In the rows, 128 means zero.
name the system of each run:
S, seq 1 (8 x 20):
[[139  67 132 159 126 130 118 118 148  96 135 164 175  69  64 102 138 162
  114 120]
 [ 83  83 154  94 146 110  93 111  63 104 130 171 158 141 155 133 155 100
  141 148]
 [138 171  87 121 169 142 145 123  92 158  67 108  93 139 169 106 140  87
  150 153]
 [178 128  79 162 128 134 155 120 158 146 101 141 127  71  81  84 128 171
  123 119]
 [106  63 139 101 106  97 101 105 116  95 146 190 169 110 103 117 141 168
  133 130]
 [ 93 133 126  85 127 119 106 115  77 116 100 136 110 162 193 124 135  95
  163 174]
 [162 175  66 147 120 146 167 133 140 140  79  96  95  96 150  89 115 118
  130 151]
 [138  92 107 136 108 119 149 129 171  86 136 156 162  64  76  97 131 174
   99 119]]
W, seq 2 (8 x 20):
[[117 134 130 122 156  91 174 136  71 141 164 146 154 109 127 147 147 121
   68  75]
 [123 179 120 126 213 144 159 144 102 108 113 106  84 162 123 121 106 148
   99 104]
 [157 144 134 205 125 155 118 125  94  99 126  88  92 114 129 100  69 147
  120 143]
 [158 122 121 158  92 130 132 143  79 140 197 162 162  98 151 128 104 141
   94 102]
 [145 169  92  84 171 161 150 173 122 150 167 164 133 158 161 130 120 145
  109  91]
 [167 162  95 144 145 190 113 144 158 122 101 116  87 147 139  89  86 156
  160 156]
 [169  97 109 157  55 148  95 122 128 130 148 160 148  92 144  96 101 151
  154 159]
 [130 121  91  61  90 121 133 146 133 155 167 195 171 131 173 134 150 131
  133 122]]
L, seq 3 (8 x 20):
[[108 187 129  85 124 117 156 150 108 135 164 108  99 183 183 162 106 121
  107 106]
 [169 182  76 119  82 118 167 130 171 177 111 117  92 126 138 118 115 153
  143 125]
 [156 110 122 129 130 161 127 155 213 139 155 158 160 116  75 128 133 167
  128  98]
 [ 91 133 169  88 160 148 120 162 168 123 162 119 141 178 134 180 140  99
  121 103]
 [125 172 120 101  99 112 140 123 146 189  96  88  94 160 168 159 146  80
  161 142]
 [171 112 108 146  99 122 121 111 177 204 103 148 142 107  90 125 160 135
  170 122]
 [112  74 178 115 159 130  86 126 143 140 151 170 165 152  78 159 158 138
  144 101]
 [ 84 132 175  97 112  93 106 109  94 141 138 118 109 194 162 173 134 100
  152 134]]
B, seq 4 (8 x 20):
[[131 136 105 113  90 150 130 139 200  72 128 128 111 126 119  98  89 185
  136 151]
 [131 153 120 121  79 154 148 172 159 113 195 119 149 119 172 149 102 116
   90 114]
 [ 92 147 158 112 179 116 160 151 105  96 168 117 128 152 120 160 121 131
   67  80]
 [117 152 143 130 191 163 119 136 160  83 104 100  82 172  98 117  95 165
  135 130]
 [163 160 127 142 122 195 101 165 168 158 148 110 115 164 156 140  96 114
  160 133]
 [126 140 162 116 148 128 122 144  96 188 179 142 144 176 146 185 144 100
  123  83]
 [106 131 154  95 177  97 118 104 118 152 107 144  97 193  93 146 142 163
  155 106]
 [158 139 106 106  94 142 107 123 194 170 106 145 106 159 117 118 123 165
  192 144]]
H, seq 5 (8 x 20):
[[125  61 172 164  91 129  90 112 155 123 144 142 175  92  85 138 143 118
  140 134]
 [ 80  91 178 125 114  78 116 102  76 132 138 128 152 130 134 167 162  81
  122 125]
 [113 133 141 136 139  72 146  84 121 174  64  96  96 131  99 144 169 105
  144 130]
 [161 103 136 199 102 105 121  86 129 144 102 119 114  88  66 109 122 163
  141 126]
 [117 107 166 175 103  92 118  99  49 101 163 128 123 118 126 131  97 149
  100 117]
 [108 178 134 131 140  81 163 107  62 132 109  85  72 155 153 142 113 123
  107 120]
 [168 179  91 168 134 127 169 122 141 144  95  89  75 112 105 102  99 163
  115 118]
 [159 134 118 173 129 157 136 150 110  83 170 134 129 101 118  98  72 180
   87 110]]
X, seq 6 (8 x 20):
[[114  75 125 135 127 119 111 107  95  56 125 168 151  90 111  84 118 169
  120 150]
 [ 93  90 148 114  98 102  98 108  58  78 157 167 148 127 161 119 115 140
  127 149]
 [110 113 117 119  48  99 116 102  87  96 125 132 128 105 189 111 116 114
  142 178]
 [121 133  99 138  74 109 149 112 109  60 118 111 107  87 153  85  88 154
  108 162]
 [ 98 145 127 127 129 119 145 131  70  46 148 116 105 124 159 111  84 148
   84 136]
 [ 91 149 128 113 124 133 137 140  73  78 133 101 117 132 204 127 110  79
  106 156]
 [114 142  89 131 126 148 156 141 115  81  96  96 129  81 179  96 126  78
  104 168]
 [107 125  95 123 183 148 159 145 105  54 108 128 141  82 133  88 131 121
   80 136]]
S, seq 7 (8 x 20):
[[ 89 119 192 135  71 111 108 121 149 108 166  90 125 157 139 180 112 103
  127 130]
 [106 170 161 151 117 123 151 141 126 135 140  54 103 146 154 176 118  72
  100 118]
 [128 155 157 170 154 127 164 143 160 132 140  69 110 126  84 162 121 123
   84  84]
 [115 103 199 169 157 125 106 123 130 123 163 114 133 149  70 169 117 139
  109  87]
 [119 134 184 155 155 123 100 122  64 162 159 115 116 178 137 174 119 104
  128 100]
 [153 182 133 150 159 121 150 136  89 191 147 109  95 165 132 157 114 131
  112  80]
 [158 149 142 138 137 119 136 131 140 166 168 145 109 163  85 148 104 197
  119  72]
 [129 125 168 119  97 121  91 123 115 141 186 157 117 190 133 158  92 178
  148 107]]
L, seq 8 (8 x 20):
[[127  92 126 112  62 122 121 139 125 135 185 171 192  94 161 144 144 104
  116 127]
 [ 93 136 122  82 153  68 181 124 102 140 128 144 142 124 122 151 173 117
   87  90]
 [100 134 120  99 115  94 139  99 171  94  74 112  82 143 103 110 125 168
  150 154]
 [124  90 147 153  46 134 107 121 185  94 145 114 149  92 117 130 113 122
  135 157]
 [104 116 159 150 137 106 155 137 112 132 149 100 161  95 117 167 156  73
   74  96]
 [108 154 137 138 186 100 155 101 113 131  60  79  74 144  97 129 141 120
  126 125]
 [149 107 142 181 105 157  82 102 153 111  92 105 100 122 103  99  98 147
  177 174]
 [142  90 164 182 123 156  94 139  91 132 175 139 173 103 134 143 121  96
  116 120]]
X, seq 9 (8 x 20):
[[146 110 180 196  91 137  98 116 163 146 146  91 122 127  82 155 107 131
  143 120]
 [163 137 150 194 122  97 133  99  81 194 133 114 112 124  98 146 126 131
  125  95]
 [159 154 131 153 155 133 106 104  95 179  90 120  74 177 123 120 111 148
  178 133]
 [171 133 140 176 137 196  81 144 148 140 136 117 109 153 124 119  86 144
  166 142]
 [186 132 123 183 126 163 121 150  99 180 176 146 152 112 132 131 109 131
  118  97]
 [177 157  87 117 148 131 136 131  84 207 128 172 120 148 153 118 135 142
  149 108]
 [164 150  91  96 136 180 106 154 168 151 130 164 119 167 145 108 111 164
  171 135]
 [159 133 116 122 101 170 129 173 178 141 194 160 161 128 132 141 109 150
  116  99]]
B, seq 10 (8 x 20):
[[167 101  88 122 107 122 115 118  83 154 138 202 159 100 137  92 134 161
  145 130]
 [111 105  96  82  95  98 126 112  73 102 135 187 152 110 173 101 133 142
  131 153]
 [111 152  69  87 106  95 175 123 102  95 101 133 116  97 174  93 129 130
  107 151]
 [136 146  64 115 154 149 179 156 136  94 107 133 145  71 142  86 137 120
   89 132]
 [106 111 111 116 179 176 133 165 123  67 124 137 168  91 149 107 143  86
   97 142]
 [ 87 136 140 125 172 152 130 140 110  83  95  82 121 128 167 129 139  57
  115 159]
 [131 159 131 162 182 152 144 132 122 150  73  69 104 127 132 132 145  62
  129 138]
 [153 109 144 172 190 165 105 127 124 176  93 122 145 118  98 132 163  80
  152 123]]
F, seq 11 (8 x 20):
[[163 143 111 137 204 139 150 143  93 191 130 157 140 129 111 132 154 124
  112  79]
 [132 115 126 113 199 149 109 140  56 122 157 191 148 151 135 115 127 157
  119 101]
 [133 153 120 114 113 127 120 136  45 133 174 157 117 161 198 127  93 141
  124 126]
 [141 170  85  76  93 113 160 150 116 180 162 156 133 146 191 144 135 124
  124 111]
 [114 129  98  43 131 132 137 157 169 130 153 185 153 152 147 133 147 150
  133 114]
 [ 96 122 138  78 100 150  96 148 166  74 159 146 128 169 160 134  98 152
  149 151]
 [117 148 141 115  52 138 115 139 184 130 147  90 110 154 171 158 106 104
  153 153]
 [123 126 140 108 102 131 123 135 218 173 112 108 137 137 109 164 162  92
  159 130]]
F, seq 12 (8 x 20):
[[151 136  91 152 102 168 135 156 102  84 157 133 141  86 177  91  88 127
  101 146]
 [ 92 152 111  94 130 117 175 152 112 118 130 101 144 111 179 148 156  59
   84 126]
 [106 160  95  68 188 136 149 136 153 115  75 126  97 159 135 113 146 131
  141 139]
 [155 130  93 137 135 203 100 152 158  91 118 140 125 122 148  82  95 145
  155 167]
 [117 117 134 140 102 164 114 151 122 114 141 107 160 101 185 140 135  48
  125 159]
 [ 92 137 132  91 152 106 135 113 125 156  73 104 115 149 149 150 179  62
  154 150]
 [150 117 100 121 146 153  99 109 152 142  66 151 108 136 113  86 136 151
  192 167]
 [149  79 121 163  85 158  90 122 116 109 133 151 168  75 145  95 122 109
  147 168]]
W, seq 13 (8 x 20):
[[109  84 170 137  67  93 110  99 188 138 122 117 142 118  82 158 150 125
  152 136]
 [ 76  92 180  91 114  84 119 114 156 127 143 136 152 152  99 178 165 116
  129 110]
 [ 79 129 184 113 157 113 120 119 157 132 107  83 110 171 104 175 153  87
  138 124]
 [113 103 190 180 142 118 111 103 146 136 105  79 122 126  74 159 143  96
  135 123]
 [107  85 194 158 156  99 107 106  94 143 150 134 152 133  80 169 152 116
  115  93]
 [107 137 180 130 189 113 117 121  79 163 138 120 114 185 116 173 140 108
  126  91]
 [147 152 164 187 166 130 121 113 100 175 113  86  88 161 100 152 116 119
  139 105]
 [166 120 159 190 130 113 113 108  88 176 154 134 120 135  86 142 112 160
  128  88]]
H, seq 14 (8 x 20):
[[ 98  88 117  86 131 139  89 118 110  72 107 171 141 129 156  94 132 134
  160 176]
 [ 99 121 113  87  74 117 109 109 143 106  90 125 113 135 174 115 132 108
  174 191]
 [115 112  99  97  49  96 145 110 176 110 105 132 138  86 138 113 143 127
  140 167]
 [ 81  88 139 100  87  91 137 113 171  61 125 133 145  99 102 125 135 148
  112 142]
 [ 66 112 172 125 103 105 126 111 164  66 112  77 114 129 114 149 126 105
  119 153]
 [103 126 147 162  91 110 153 116 166 111  98  57 123  86 117 146 140  72
  109 147]
 [113 100 137 168 138 105 163 119 131  99 108 101 153  57  86 126 154  99
   81 118]
 [ 97  98 162 171 192 123 128 109  87  77  95 101 127 100  89 119 138 108
  100 130]]

runs to name:
seq 15 (2 x 20):
[[ 99  89 150 121 146 140 108 119 186 123  80 113 148 119  95 138 174  81
  157 153]
 [117  91 163 163 139 139  80  92 136 107  71 105 107 132  95 113 130 118
  178 172]]
 -> F
seq 16 (2 x 20):
[[137 105 146 152  54 152  97 140 129 121 181 131 163 109 169 141 109  96
  134 148]
 [ 89 132 116  69 127  83 169 134 102 143 139 145 158 123 158 155 176  88
   99 108]]
 -> H
seq 17 (2 x 20):
[[172 126 125 192 161 197 115 157 144 105 139 117 133  98 103 100  93 148
  113 122]
 [151 126 128 140 183 143 126 144  50 165 168 173 157 131 140 135 135 124
  104  86]]
 -> X
seq 18 (2 x 20):
[[130 129 123 144  66 111 131 100 199 121  79  86  94 111 102 117 121 139
  162 163]
 [132  81 168 178 104 139 112 130 170 127 149 116 172  84  83 148 141 104
  118 119]]
 -> L
seq 19 (2 x 20):
[[125 190 122 121 192 130 162 142 120 133 112  95  71 174 125 138 110 144
  111 100]
 [171 158 104 149 105 176 109 139 180 138 112 109  87 147 133 105  85 156
  170 153]]
 -> L
seq 20 (2 x 20):
[[142 115 135 149 119 169  71 112 134 137  88 119 108 149 143 111 119 107
  197 183]
 [151  88 126 142  67 106 106 103 118 190 127 160 169  94 133 133 165  97
  159 138]]
 -> W
seq 21 (2 x 20):
[[179 126 121 177 104 152 120 138 137 130 174 149 131 111 101 109  80 195
  121 106]
 [106 112 144  87 110 117 113 145  94 101 204 184 160 153 159 146 115 155
  110 106]]
 -> S
seq 22 (2 x 20):
[[137  89 100 123 163 118 135 116  95  99 117 188 157  87  93  82 141 174
  114 124]
 [ 79 105 137  93 144 133 113 135 105  33 144 151 131 138 146 107 106 152
  112 148]]
 -> L
seq 23 (2 x 20):
[[120  96 179 146 198 136 106 126 131 118 145 146 139 150  56 144 131 165
  118  86]
 [140 133 172 184 137 130  99 120  73 128 162 113  98 163 118 141  77 158
  125 108]]
 -> F
seq 24 (2 x 20):
[[116  72 139 128  63  81 129  98 155 122 128 147 168  74  93 131 157 131
  125 134]
 [ 68  86 182 118 116  68 122  92 115  85 123 122 132 130  94 150 143 130
  119 128]]
 -> H
seq 25 (2 x 20):
[[158  79 113 152 135 151  92 109 147 119  97 172 148  93  84  80 132 168
  164 150]
 [ 92  77 167 118 145 148  87 141  93  78 173 165 175 132 144 139 130 111
  119 131]]
 -> L
seq 26 (2 x 20):
[[171 102 140 198 119 176 110 147 136 128 168 132 163  86 104 123 108 131
  113 113]
 [117 146 151 136 217 151 135 154  76 129 152 124 130 156 130 152 129 107
   91  87]]
 -> L
seq 27 (2 x 20):
[[146 133 115 132 165 166 127 156  96 176 134 138 167 115 164 142 163  55
  125 119]
 [156 122  70 108 163 150 144 137 145 166  81 166 151  94 122  91 171 115
  148 136]]
 -> X
seq 28 (2 x 20):
[[125 151 114 125 140 121 144 132  53  86 161 148 108 135 159 107  84 174
   92 114]
 [145 165  86 117 164 160 138 146  88  90 131 143  99 141 160  85  84 170
  115 133]]
 -> B
seq 29 (2 x 20):
[[ 82 124 152 120  77  95 119 107  69  84 137 105 117 132 186 138 113  92
  121 161]
 [143 138  93 160  82  77 172  97  87 139 104 114 118  67 133 104 128 127
  102 133]]
 -> L
seq 30 (2 x 20):
[[111 175 144 126  70 116 138 130 149 138 135  64  87 160 173 162 102  95
  134 140]
 [146 156  94 129  96 108 191 144 180 154 136 108 138  82 113 139 143 123
   87  99]]
 -> H
seq 31 (2 x 20):
[[131 132 161 169  65 147  94 121 145 135 131  77 110 140 155 147 101  87
  162 165]
 [169 145 111 206 106 125 159 119 108 143 119  91 117  70 112 110 109 127
  100 119]]
 -> X
seq 32 (2 x 20):
[[146 114 130 171  71  68 151  86 123 177 110 114 130  80  96 136 151 122
  126 121]
 [ 84 112 153 107 104  36 149  83 104 125 114 128 118 128 100 149 151 141
  116 117]]
 -> S
seq 33 (2 x 20):
[[133 169 131 178 118 140 137 118 125 108  89  54  67 131 141 116  86 115
  132 159]
 [157 150  88 170  92 131 173 141 113 111 137 107 132  62 148 102 104 123
   81 128]]
 -> H
seq 34 (2 x 20):
[[156 112  95 127 189 129 151 135 118 153 120 180 160  93  79 105 162 155
  108  91]
 [107 102 140 130 167 136 115 131  59  58 158 165 142 124 134 103 103 161
   97 123]]
 -> F
seq 35 (2 x 20):
[[106  82 174 143 170 139 115 128 183 110 122 123 157 119  54 148 158 124
  123 110]
 [108  79 181 142 139  88 111  99 113 167 129 140 161 122  81 166 176 104
  134 104]]
 -> X
